One turn moves every row onto another: examples first, then more rows asked:
ner: [  3   1  -5 -15   8  -7   1  34  10 -11 -15   1   4 -15 -27 -22   0  14
  -8  10]
Mipat: [-20   3  -9   3  11 -10 -16 -32  -8  -1 -50   2   9 -21   8  -9 -28 -27
 -12  17]
guno: [-14   9  -3 -14   8  -4  13 -22 -25  18  -3  32 -22  -5 -25 -18 -12   3
  -9  17]
Kavu: [ -3  -4  31   1   3  -6  15 -26  10 -18 -34  19  34  19  12  14  33   6
 -26  22]
tulu: [-17   5  11 -17  17   1  13  -9 -39  -5  -2  -7  -3  11 -20 -29  -5  19
  -4  -1]
fafa: [-13  -1  -7   7  14  -2 -23 -32  -9  -2 -42   0   1 -24   4 -16 -21 -29
 -16  11]
zotug: [-17  -5   9   3   8  20 -10   7 -18  -3 -39  30  23  10  22   4  45  -7
   1 -22]
fabe: [  6  -8  35   5   8   3   6 -28   5 -20 -25  16  27  13   7   5  41   5
 -28  15]
rume: [ -3   4   1 -21  12 -12   3  33   5  -8 -17  -2  14 -15 -24 -19  -7  21
  -2   9]
Fegok: [-15  12  -2  25 -31  22 -10 -18   1 -11 -32   5  34   3  17  15  24   3
   2 -10]
dofe: [-21  13  -7 -17   4 -12  21 -20 -21  19 -12  35 -17   0 -21 -10 -19   2
  -6  23]
Ludu: [-23  -1   9  -2   7  13  -4   7 -18  -1 -45  31  31  13  26   9  38  -3
   5 -18]
gil: [-17   1  -4   3  16  -6 -21 -33 -14  -1 -44  -1   9 -24   6 -13 -26 -24
 -11  12]
dok: [-17  -4   1   5   2  19  -6  10 -10  -5 -43  34  17  14  22   7  46 -14
  -4 -16]
Labu: [-16  13   0  24 -29  22 -10 -19  -1 -10 -31   5  36   2  18  14  22   5
   4 -11]
rame: [-23  -2   1   1   1  12   0  10  -9  -3 -49  35  25  16  26  13  39 -10
   0 -13]
numuf: [  3  -7  28   6   2   0  11 -26  13 -21 -30  20  24  17   8  10  40   0
 -31  21]
tifo: [ -7   6  -6 -20   6 -17  10  36  12  -8 -24   2  14 -11 -22 -13 -10  18
  -2  15]
bopa: [-16   1 -12   7   9  -5 -17 -30  -4  -3 -48   3   1 -21   5 -11 -23 -32
 -16  16]
Ziso: [-14  12   0  24 -29  23 -11 -19  -2 -11 -30   4  34   1  17  13  24   6
   3 -12]
zezev: [-16  11  -9 -13   3  -6  18 -19 -18  17  -9  36 -25  -1 -24 -14 -13  -2
 -11  22]
Namel: [-25  10 -21 -10  -9  -7  37   4  -4  -8 -25  12 -18  28 -17 -10  -6  -6
 -18  23]
puso: [ -2   4 -11 -16   3 -12   8  37  17 -10 -22   5   4 -11 -25 -16  -3  10
  -9  16]
rin: [-14  12  -1  26 -30  24 -11 -18   0 -11 -30   5  32   2  16  13  24   4
   2 -11]
Num: [ -8   2 -10  -4   4  11  15  -2 -18 -11  -2   3 -30  16 -27 -30   9  -4
 -22   7]
Nup: [-34  13   0 -24   5 -17  35  -3 -25  -2 -24   2   9  23 -10  -9 -21  17
   0  15]
vivu: [  0  -6  38   1   9  -3   9 -29   2 -18 -28  15  36  15  10   9  35  11
 -24  17]
runet: [-19  12   0 -18   9 -10  17 -23 -27  19  -8  31 -14  -3 -22 -14 -18   7
  -4  18]

fabe moves to numuf
zezev moves to dofe
And these:
bopa moves to Mipat
Num moves to Namel
rame moves to Ludu
rin moves to Fegok
rume moves to ner

